(in the rows, 128 means zero)
Each path below is one point turned by a fixed rotation once a step. After each direction that follows a path, write how fast that rotation turns it, in degrees per step (0 if it stays still).
Each turn is a multiple of 5 degrees from 10 to 175, or 0.
Each row of a path follows its step; steps can be skipped.
Rotation 1:
step 0: [129 133 133 139 142 130 132 132 131 122 122 122 129 122 130 130 128 127
 124 131 132 126 126 135 123 121 118 129 122 130 135 144 120 135 128 130
 131 125 128 136 121 125 127 128 134 126 118 124 121 126 136 127 131 126
 124 121 121 130 127 131 129 127 128 131 123 123 130 128]
step 20: [134 125 121 117 123 140 132 130 123 125 125 133 122 132 128 128 129 133
 133 123 119 135 130 126 120 125 128 125 130 130 127 122 125 134 119 127
 126 124 128 120 133 129 126 133 135 135 125 118 137 135 131 127 119 130
 136 137 126 127 130 138 131 131 125 130 130 132 124 121]
step 22: [133 129 127 143 133 130 129 125 135 133 128 127 123 134 129 129 131 119
 128 127 136 123 126 127 132 124 127 142 130 128 131 130 116 132 124 132
 134 133 136 125 126 124 131 136 129 125 123 125 118 117 126 125 137 126
 126 131 131 121 128 125 125 128 120 125 124 135 124 127]
step 23: [131 122 129 129 134 130 124 126 133 123 128 124 122 130 122 122 137 138
 127 123 123 129 131 133 127 126 129 133 136 125 120 115 132 126 126 130
 132 119 127 121 129 127 130 124 130 121 118 133 130 125 125 140 124 127
 131 131 124 122 119 118 130 131 128 136 122 135 125 132]
step 24: [124 139 122 122 123 130 126 127 128 126 123 135 119 123 128 126 130 131
 134 116 129 133 133 122 124 124 139 129 138 129 126 117 132 129 133 121
 130 125 131 133 136 136 122 129 119 131 137 132 128 131 129 122 126 134
 130 123 135 129 131 123 126 128 128 130 126 130 134 122]
step 31: [130 123 134 116 130 122 128 120 125 124 128 124 124 133 130 131 124 126
 120 125 116 122 134 123 122 125 124 124 131 131 131 125 130 134 134 121
 134 125 122 126 128 121 129 125 125 132 120 127 140 119 119 129 129 130
 137 137 134 130 122 131 131 127 132 125 128 123 119 126]
step 35: [123 128 124 120 125 126 127 127 130 126 124 123 129 120 124 134 131 126
 127 129 127 133 132 131 118 121 129 123 125 129 142 127 125 129 132 118
 124 124 131 139 135 133 129 118 124 130 127 122 133 117 130 116 121 128
 124 128 131 135 133 138 125 127 131 134 131 125 132 130]
step 41: [120 129 133 128 130 124 136 125 130 124 126 130 122 128 127 131 141 121
 129 128 123 128 138 127 139 128 128 127 134 130 124 115 128 123 129 137
 129 136 129 127 127 134 128 131 128 129 125 123 122 129 129 129 122 130
 122 129 134 122 126 119 119 125 121 128 115 124 126 120]
step 45: [136 130 133 122 128 120 136 120 126 125 120 133 127 126 127 124 138 135
 130 130 129 127 127 137 125 135 125 125 128 123 125 126 121 125 127 132
 125 124 132 126 131 114 128 126 127 131 118 126 127 132 127 133 112 129
 129 124 126 124 120 122 123 120 126 136 129 118 132 130]
[127 130 128 127 128 127 128 130 127 126 127 131 129 128 128 128 126 127
 126 126 127 125 128 127 130 130 131 131 130 127 128 128 129 128 128 127
 130 129 127 128 127 130 130 129 128 127 127 128 129 130 127 128 130 129
 126 128 130 129 127 128 127 128 129 127 129 126 128 128] -> 145
[128 129 126 129 128 128 128 127 130 127 127 129 127 130 127 131 129 129
 129 129 128 127 128 129 131 129 125 129 128 130 127 128 128 124 128 130
 131 128 128 126 127 129 128 128 127 128 127 129 129 130 128 129 127 128
 126 128 128 128 128 131 129 127 128 127 126 130 127 129] -> 100
[126 129 126 130 128 127 129 129 128 129 127 128 129 130 130 128 130 128
 129 130 128 127 129 129 127 127 129 130 129 127 130 129 131 127 126 130
 127 127 129 129 126 128 128 126 131 129 129 129 128 127 127 125 127 128
 130 129 130 128 129 128 126 130 126 128 129 129 127 127] -> 135
[129 128 129 127 129 130 128 125 127 129 129 128 127 130 130 125 127 131
 127 127 129 126 129 130 128 128 128 129 126 127 129 128 130 128 123 128
 129 129 125 129 128 127 129 129 129 129 128 127 128 128 126 129 126 128
 128 128 128 129 127 129 130 128 128 128 128 128 130 130] -> 130
[128 129 128 128 128 128 129 130 129 128 129 130 130 128 130 128 130 129
 128 130 127 128 126 131 128 129 127 129 126 128 128 130 125 128 126 127
 125 127 126 129 129 129 128 127 125 127 126 129 126 130 130 128 126 129
 129 126 129 130 128 129 128 128 130 129 129 127 130 128] -> 40
[129 129 129 129 127 128 127 129 128 127 129 130 127 129 127 126 128 130
 128 126 125 128 126 128 131 127 128 128 126 129 130 131 126 128 129 129
 129 130 128 126 127 127 128 126 129 129 128 127 129 127 128 128 126 126
 129 129 128 128 129 128 128 129 128 128 132 129 129 125] -> 40
[126 129 128 127 131 125 128 127 129 128 127 128 128 129 129 128 129 128
 125 129 130 127 128 128 128 128 126 129 128 127 128 127 125 128 130 126
 127 127 127 127 128 126 129 128 129 130 127 127 129 125 127 130 128 129
 128 127 127 128 130 127 124 129 126 129 127 128 128 129] -> 80
